Each run below is a few steps of one of 6 hidden systems, one row a step.
trace 1, T, 9 rows:
[[  7  25  22   6   3  55  17  21  -5  44 -37  18  -6 -12  25  28  37  36
  -20  37]
 [-17  53  41  41 -18   7  22  19 -17   7 -49 -34  15  12  -4  24  -9  26
  -31   7]
 [-40  38  22   5  15 -12  -1  31 -46 -43 -28   5  30  36 -22 -24  10   3
   -5 -25]
 [-48   1  13 -25  16  25 -31  48 -22 -29  20  -8  24  -2 -17 -15  56 -22
   22  15]
 [-39 -11  20  15 -29  14 -29  29  13  -9  45 -60  -3 -26 -30  22  11 -37
   -3  25]
 [-17  -8  -8  37 -15 -36  -6   5   1 -37  50 -17 -22 -20 -49   5 -41 -39
  -13 -24]
 [ 10 -18 -32 -17  33 -27   9 -14 -23 -17  57  38 -18 -33 -33 -10 -18 -20
   34 -20]
 [ 24 -25  -8 -53   2   1  -5 -32  -8  48  55  13 -21 -38  -3  18 -14   5
   27  34]
 [ 29   4  -1 -18 -53 -13  -3 -34  19  48  14  17 -20   1  -3  37 -51  16
  -32  10]]
trace 2, J, 9 rows:
[[ 11 -23 -15  25 -29  -2 -11   1 -25 -37  24  72 -17   7   2 -16  18  -5
  -49 -11]
 [-12  -2  18  32 -15  52   5  26 -16 -24  -7  17 -61 -28   3   6  37   9
  -38  38]
 [ 16 -18  26  40 -21   4  15 -12  22  35  -7 -54 -38 -29  42  24  12  16
  -23  33]
 [ 15 -19  24  25 -22 -73  11 -33 -36  22  33 -45   3 -17  11   4 -14  10
  -15  -1]
 [-34  30  36  -3  -6 -40   3  20 -64 -11  25 -29   9 -16 -55  -2   4   0
   -4   2]
 [-26  52  17  -5  10  15   2  42  23  22 -23 -43  13 -13 -54  29  -7 -14
   19   1]
 [ 14  25 -25  14  29 -11  21  -4  48  26  -9 -25  43   7  -2  24 -55 -14
   33 -30]
 [ -9   1 -31  -1  35 -14   6 -20 -15 -41  11  16  52  33  12 -26 -43 -11
   40 -26]
 [-34  -6 -14 -39   8  36 -35  12   6 -60 -10  14   6  35  -9 -41  12 -20
   24   3]]
trace 3, J:
[[ 39 -49 -18  35  11  -8   8  -7  39   9  16  -2 -52 -38  28  -3  26 -15
   -4  -7]
 [ 23 -38   1   8  18 -26  29 -31 -51  -7  34  -5 -44 -44  13 -24  21  19
    7  20]
 [ -6   5  44 -42   4 -16   5   1 -48  15  -9 -37 -37 -29 -17 -16  44  28
   10  29]
 [ 16  25  24 -36  -9 -37   1  14  15  70 -23 -35   9 -17 -33  17  31  14
    4  -8]
 [ 33  38 -16   9  14 -40  28   2  -6  46  -8  14  56 -13 -35  13  -7   6
    4 -35]
 [ -5  46 -17  24  34  12  34   7 -37 -33 -38  16  56  11 -24 -18  -1  11
   13 -20]
 [-10  17 -13  16  15  34  -2  11  33 -46 -62 -24  28  35  11 -32  21  -9
   12 -12]
 [ 21 -35 -34  20  -3 -14 -20  -6  66 -29 -16  -7   3  25  20 -36  13 -32
   -1 -43]
 [ 16 -46 -29  13  16 -18  -8  -1   4 -44  31  40 -42 -16  -5 -37  15 -29
    5 -28]]
trace 4, B:
[[ 10   9  32  -3   4 -38  11  -1   0 -12 -66 -28 -47  13   8 -39  30  25
  -10 -26]
 [ 27 -14  -7  -1  27 -51   1  26   8  39   0  54   2   1  16  -5  50   1
   -5 -48]
 [ 33  -2 -37  -1   8  10  10  -4 -20  14  34  10  69 -44 -43  -2  35 -13
   18   8]
 [ 13  21  -2 -21  14   1  27 -38 -22 -21 -32 -67   8 -16 -30 -34 -13  21
   36  16]
 [  3  -2  12 -36  26 -58   2 -15  18   5 -38  -3 -26  36  27 -32 -18  16
   27 -42]
 [ 21 -26 -39 -44   7 -18 -28   7  35  27  27  58  28  14   1  -6  23 -25
   14 -34]
 [ 31  -8 -51 -24  -4  60   1 -28   9 -13   7   4  20 -39 -39 -18  12  -8
   22  37]
 [ 21   7  -3  -7  15  20  35 -49  -8 -22 -55 -20 -34  -1  27 -31 -26  39
   18  16]
 [ 13 -15   3 -10   4 -34  -3 -17   0  11 -27  43  10  57  71 -22   0  22
  -12 -31]]
trace 5, W, 9 rows:
[[ 18  -7 -29  12 -37  11 -20   2   9  -6   8  77  28  34  10   4  -8  -5
  -49 -21]
 [ -8  -2 -11  19   7  48   6  25 -42 -37  13  59  -6 -19  -7 -15  56   3
  -19  17]
 [-18 -11  31  42   7   5  21   6 -30 -43  -2 -33 -73 -31   8 -17  12   9
  -11  17]
 [-14   2  30  19 -15 -74   1  -9 -16 -16   6 -26 -35  17   0  -6 -51   0
  -19 -35]
 [-22  19  13 -48 -17 -52 -28  21 -25  20  29  30  30  19 -48   7  -9 -10
   -7 -27]
 [ -4  24   1 -36 -10  29 -11  32   1  33  19  -1   2 -47 -72  25  33 -10
    7  29]
 [ 13  30  -5  36  12  28  39  -1  32  23 -15 -45 -14 -49 -25  38 -29  -3
   11  14]
 [-14  29  -4  26  35  -7  24  -6  14   6 -12  -9  31  31  31  26 -75   1
   25 -23]
 [-43  -5  -4 -43  10  28 -40  15  19  -6  14  26  26  50  34   7 -21 -15
   30   6]]
trace 6, L, 9 rows:
[[-57 -20  28 -13 -22  27 -33  16 -24 -33  42 -24 -30   0   3  -2   7 -13
   -1  42]
 [ 10 -20 -10 -34 -65  -4 -42  -7  35  25  33  28  -3  15 -14  19 -16 -18
  -34   2]
 [ 31  19 -38   1  23  -7  21  -2  24  28  -8  79  19  11   0  20 -35  -1
    2 -38]
 [-11  21   6  34  57  36  48  10 -36 -11  -5  14 -23 -32  15  15 -14  19
   24  21]
 [-33  -5  37  17 -35  25  -5  -7 -22 -15  13 -58 -39  -8  15  16 -18  12
  -18  52]
 [-15  -2   0 -15 -62  -9 -43  -9  28  -8   5   7  21  56   0   9 -37 -13
  -37 -15]
 [  0  23 -39  -1  18  21 -10  38  18  -5   1  83  39  23 -20   6   5 -19
    1 -38]
 [ 11  10 -11  44  34  42  33  26  -9   1  13  25 -31 -59 -16  25  21  -3
    3  19]
 [ -5 -10  25  45 -25 -12  17 -21   1  -2  11 -52 -59 -19  17  23 -43   6
  -21  17]]
trace 7, N, 9 rows:
[[-18   6  19  33 -66  21 -25  18  19 -19  -1 -14 -35   3 -23  17  -4 -12
  -62  12]
 [ 11  -6 -13  19 -19 -39 -15  26  18  -1  23  61 -19   3 -24   9  -3 -25
  -37 -52]
 [ -5 -11 -13  10  34 -20   5  22 -51 -15  54  43  27 -25 -17 -10  35 -14
   13 -12]
 [-38  -1  30  22   8  13   8   9 -48 -26  40 -47 -26 -38 -14   5   0  -1
   10  43]
 [-26   5  34 -11 -29 -31 -14   0  14  10  17 -37 -56  -2 -24  27 -61 -12
   -6  -2]
 [  1  14 -11 -60  -5 -31 -24   5  11  41  35  44  15   9 -38  26 -37 -12
   14 -28]
 [ -5  19 -16 -26  26  50  10   9 -32  23  33  49  35 -19  -2  28  -1   9
   28  37]
 [-23   9  18  39   7  46  23 -11 -19  -4   6  -8 -18  -3  42  37 -49  20
   -5  41]
 [-20  -6  14  12 -34 -31 -16 -23   9 -13   5  -4   4  60  37  11 -71   0
  -24 -16]]
trace 8, W, 9 rows:
[[  8  -2  23 -36 -16 -40 -21  18 -12  46  -2  61  -3  28  18   5  36  18
  -29 -17]
 [  7 -14  12  17 -32  13 -14  23 -26  27  43  -3  22 -39 -15  22  64  -2
  -31  35]
 [  4  28   7  50 -27  22  28 -22 -29 -26 -21 -58  10 -28 -28   0  -7  18
  -22  28]
 [-23  50  27  19  13 -23  16  18   2 -14 -64  -9   1  43   4  -2 -25  15
   -7 -35]
 [-44  -2  17  -5   5 -16 -42  64  37   9  17  12  16  35   4  16  21 -36
    4 -36]
 [ -2 -20 -33   4 -26  24 -32  10  34 -25  51 -20  19 -32 -53   2  14 -53
    5   9]
 [ 32  15 -44   6  17  21  33 -29  10 -38 -23  -5 -19 -35 -52 -25 -30  -2
   23  -8]
 [  5   8   0 -14  73 -25  32   5   1  16 -27  25 -31   2  28  -6 -18  17
   46 -32]
 [-19 -44  17 -30  18 -25 -22  -2   3  38  53 -13  -2   5  47  14   0 -13
   33  11]]
trace 9, N (9 x 20):
[[-17  -8  42   3 -37 -50 -10 -23 -34 -13 -16 -35  -8  44  33 -21 -12  22
  -32  -1]
 [-11   4  24 -33 -47 -32 -45  30   8  29  -2  -3  27  28 -22   0  46  -5
  -32 -15]
 [ 20  28  -7  19 -15  22   4  41   2  36  -2  27  22 -34 -45  31  50  -5
  -33   4]
 [ -3  36   2  65  31   9  46  26 -27 -23 -22  26 -23 -28 -16  10 -10   8
  -15 -19]
 [-46   5  15  30  33 -29   0  22 -15 -54   1 -18 -12  25   5 -22 -28 -22
   19 -37]
 [-34 -16  -7 -19 -11  -3 -43  13  25 -26  40 -48  26   6 -36  -7  -6 -49
   27  -3]
 [ 21  -7 -35 -26 -31  39 -16 -12  31   3  31  -1 -16 -42 -59  15 -15 -26
    4  27]
 [ 27  -6 -21 -17  21  16  23 -27  -4   8  12  63 -64 -28   3   7 -37  16
    7   6]
 [ -9 -24  12 -15  47 -29  13 -21 -32  14  23  25 -16  19  69  -2 -22  21
   34  -1]]
trace 10, B, 9 rows:
[[-33 -26  17 -35 -26  11 -42   0  27 -28   6 -63 -33  10 -12 -23   7 -24
   13  21]
 [ 15 -23   6 -15 -13  -6  -5   0  39  17  -2  16 -99 -18   9   9 -13   2
  -14  -4]
 [ 14  -2 -22  19  15  12  24  -5 -27  12  37  84 -15 -18  10  28 -28   9
  -12   0]
 [-25  14   7   4  -2  42   6 -14 -61 -13  22  -1  54   7  12   9 -15  18
    8  49]
 [-30  14  44 -19 -40   2 -19  -3   3   8 -35 -64   3  36  16   2  -7  17
  -13  24]
 [  1  10  21  -3 -37 -26 -24  36  47  24 -28  19 -36  26 -13  18   8  -8
  -40 -35]
 [  6  18 -23  40  16  31   8  50  13   1  12  59   3 -27 -32  25  23 -24
  -16 -18]
 [ -7  12 -11  58  31  38  36   0 -19 -18   9 -39  30 -35   7  14  -3   1
   20  28]
 [-18  -8  30  32  -8 -47   8 -25  -9 -13  -2 -77   4  23  33  -8 -36   1
    0  -6]]
trace 11, L:
[[ -3  47  11  43  12   3  47 -17 -57 -28 -33 -12  20  -6 -15  -6 -32  31
   -7   4]
 [-41  29  38   4 -26  24 -13  29 -10 -46 -42 -38 -27  14 -22 -19  15   4
  -20  12]
 [-14  -6   8  15 -47  -1 -42  41  54   7  -3 -17  22  23 -14  12  30 -34
  -36 -22]
 [ 22  -5 -46  42   8 -26  -2  19  34   3  28  19  44 -16 -34   5   3 -40
   -1 -47]
 [  6  -5 -14  19  53 -14  32   4  -5 -28  15   1 -53 -44 -33 -12 -11 -21
   37 -18]
 [-23 -26  37 -20  13 -21  -6  -1  10   9  16 -45 -80 -13  28   5 -12   1
   27  14]
 [-17 -29  14 -45 -14 -32 -36 -17   7  35  42 -14  24  36  38  15 -25  -8
   13   5]
 [ 16   5 -37 -57   7  11  -5 -22 -21  12  26  50  57   6 -19  -3 -21   2
   27   9]
 [ 32  23 -21 -30  16  59  32 -17  -6  19 -29  32 -20 -35 -18   4   3  33
   15  36]]
trace 12, T:
[[ 34  -2 -20 -33  21  -3  20 -13  -3  -3 -14  32 -70 -44 -33 -24  12  10
   16  -9]
 [ 15  -6  30 -29  16 -33   9   9  -4  78   9  18 -38 -16  30  31  15  26
    3   3]
 [ 21  19  14  17 -42 -24   5 -15 -26  50   7  19  56  16  17  34  -9  26
  -49   4]
 [ 18  47 -31 -13 -15  30   9  -2   2  -8 -45  32  57  19 -48  -9  -5  11
   -9 -13]
 [-31  35   9 -43  39  32  -4  32  34   5 -44  -5   1  23  -3   5   0  -3
   45  -3]
 [-56 -14  35  17   4   3 -20  16   7  -5  15 -38  14  39  59  18 -17 -11
    8  12]
 [-16 -22 -13  49 -35  23 -14 -14 -21 -73  22 -15  20  13   8 -26  -6 -21
  -29  13]
 [  6 -13 -25   1  15  31   7   3   3 -62  -6   1 -57 -40 -39 -40  22 -18
   14   2]
 [ -3 -23  29  -6  32 -31  12  14  -3  23  16 -17 -84 -39  11   8  18  -1
   20   5]]

Which system made each run below?
trace 13, 2 rows:
[[ 14  13  31 -25  -8  12   7   4   1  54 -12 -45 -33 -48 -17  24  31  23
    7  40]
 [ -8  22  41  15 -37 -67  -1   8  -5  28  -8 -19  -1  21 -14  21 -27   6
  -42 -30]]
 -> T
trace 14:
[[ -4 -36   6 -20 -52 -33 -29 -27  -3 -28  41 -33 -46 -10 -28 -19 -19 -16
  -16   7]
 [ 11  -7  -3 -57   0 -39 -22   3  37  27 -13  47 -23  38   9  -4 -18  -1
    7 -44]]
 -> L
trace 15:
[[-21  49 -10  12  21  23  21   1   9 -36 -44   3  10  32 -15  -1 -67   3
   17 -21]
 [-48  -5  16 -32  48  20  -6   7 -20 -39  -9  11 -12  35  42 -25  -7   4
   40   8]]
 -> T
trace 16, 2 rows:
[[-11   6  -1 -26  -9  24 -19   4  61  -7 -41 -72   2  10 -12  -9   1 -18
   27   4]
 [ 42   3 -47 -17  -7  23  -4 -12  81  16 -34   4  -1  -6 -27  -1 -10 -16
   13 -16]]
 -> N
trace 17 (2 x 20):
[[  1   4  27 -38 -23  -8   1 -22  -7  29  -7  28 -70  14  22  19 -45  32
  -17  12]
 [  4   8   8  11 -19  11   0   8 -19  19  -3  86 -10  24  35  18  -6  26
  -47   0]]
 -> T
trace 18 (2 x 20):
[[  4 -17  35 -13  17 -61  10  -7   1  11 -25 -15 -73   9  33 -22  -2  21
    3 -27]
 [ 21 -18 -14 -20   5 -43 -13  11  -9  41  47  70  14  -2   4  14  15 -11
   -8 -27]]
 -> B
trace 19, 2 rows:
[[ -7 -29   6  20  26 -59  15 -29 -37 -41  25  -9 -26  11  32 -30 -38   0
   15 -28]
 [-26 -25  23 -53 -18 -36 -38 -12 -20  -3  36 -49  13  11  -7 -23  13  -9
   22  14]]
 -> N
trace 20 (2 x 20):
[[ 20 -31   3 -60   5 -19  -5 -26   0  13  16 -24 -53 -35 -13 -28  27   3
   33  20]
 [ 28  -3  12 -48  21 -19  19 -21   8  62  -7 -19 -45 -39   2  11   7  26
   32  20]]
 -> N
trace 21, 2 rows:
[[ 18 -44 -25  28 -24   7 -13 -32  36 -11  -6  14  13  41  72  -9 -13  -4
  -23  -6]
 [ 10 -33 -17  20 -50  23 -25 -12  -8 -49  12  24   6  16   9 -31  35  -9
  -48  10]]
 -> B
trace 22, 2 rows:
[[-12   2   2 -50 -45  10 -35  10   4 -26  -3  22 -46  -1 -57 -18  10  -8
  -22   0]
 [ 30  10  -5  23  -3 -11  22  23  12  22   4  34 -54 -48 -47  16  12  -5
  -24 -22]]
 -> W
trace 23:
[[  2 -30   0  -6 -14 -16 -34  11  53 -13 -22 -60   1  12  -1 -34  49 -27
    6 -20]
 [ 12 -40 -11  44   7 -40 -14  16  48  -8   9 -40   5  -3  15 -16  33 -40
   -1 -38]]
 -> T
trace 24, 2 rows:
[[-19  18  17  -2 -10 -66  -7  -1 -44   5  31 -16  53  16 -28   1 -25  -1
   -2 -24]
 [-38  34  17 -34 -25  34 -23  30 -29  -6  12  -2  22  -3 -61  11  14  -5
   -5  30]]
 -> N
trace 25:
[[-48  24  31 -22 -40  -7 -36  21   7 -10  -5  -5  10  56  -2  15 -39  -7
  -21  -5]
 [ -5   6 -18  -5 -35  25 -38  33  38  23  29  43  42  17 -17  36   6 -33
  -25  -7]]
 -> N
trace 26 (2 x 20):
[[ -3 -33  48  -6 -35 -32 -13 -17 -25  22  10 -33 -42  -1  45  -3  17  26
  -27  29]
 [ 28  -4  -3  35 -57 -22  -6   1 -12  -6  -4  29   2   3 -20 -14  35   5
  -67 -18]]
 -> T
trace 27, 2 rows:
[[ 12  10  29 -10 -36 -57  10 -36 -26  23 -13 -71  20   8  -3 -11 -14  24
  -10   3]
 [-23  31  25  -5 -13 -66 -13  32 -19   3  -1  -7  25  17 -49   0  -5 -10
  -17 -45]]
 -> J
trace 28 (2 x 20):
[[-24 -19   8  42 -22  24  -9  17 -15 -30  51 -24 -27 -44 -23  15  14 -22
  -18  32]
 [-24   0  39  31  -1 -14  24  -2 -43  -6  21 -36 -64 -31   4  19 -25  17
  -11  26]]
 -> B
trace 29, 2 rows:
[[ 20  12 -44  42  15  19  10   3  42   1 -13  20  72  24  17   8 -16 -17
    6 -28]
 [  1 -18 -34  40  -9  26 -10 -10  24 -64  -9 -39  48  17   3 -37   8 -31
    5  -3]]
 -> B
trace 30:
[[ -1 -39 -13 -15 -36 -34 -37 -14  22 -22  49 -29 -28 -10 -33 -22 -10 -42
    0 -11]
 [ 44  12 -36 -33  -7 -27  14 -28 -10   2   1  25  -1 -28 -68 -18 -15   1
    8 -22]]
 -> W
trace 31 (2 x 20):
[[  5  -7  -8  57  21  -4  33 -12 -42  -6  31  48   7   2  46  17 -33  15
  -14  -2]
 [-37 -14  26  19 -12 -28 -11 -15 -61 -38  26 -20  21  34  35 -17 -21   8
  -16   9]]
 -> N
trace 32, 2 rows:
[[-11   4  10 -12 -37  18 -18   5 -34 -33 -15  61 -12  37  10 -22  11  20
  -49   1]
 [-11  20  -2  11   6  65   0  51   6  -7 -19  47 -16 -17 -14  13  53  -1
  -20  16]]
 -> T
trace 33 (2 x 20):
[[  4  -8  -6 -21  27   8  -6  23 -41  20  17  57  49   1  19  -7  65  11
   11  10]
 [-15   4  31  56   0  32  23   6 -25   1  -1 -46  -2 -30  29  19  26  16
  -16  45]]
 -> N
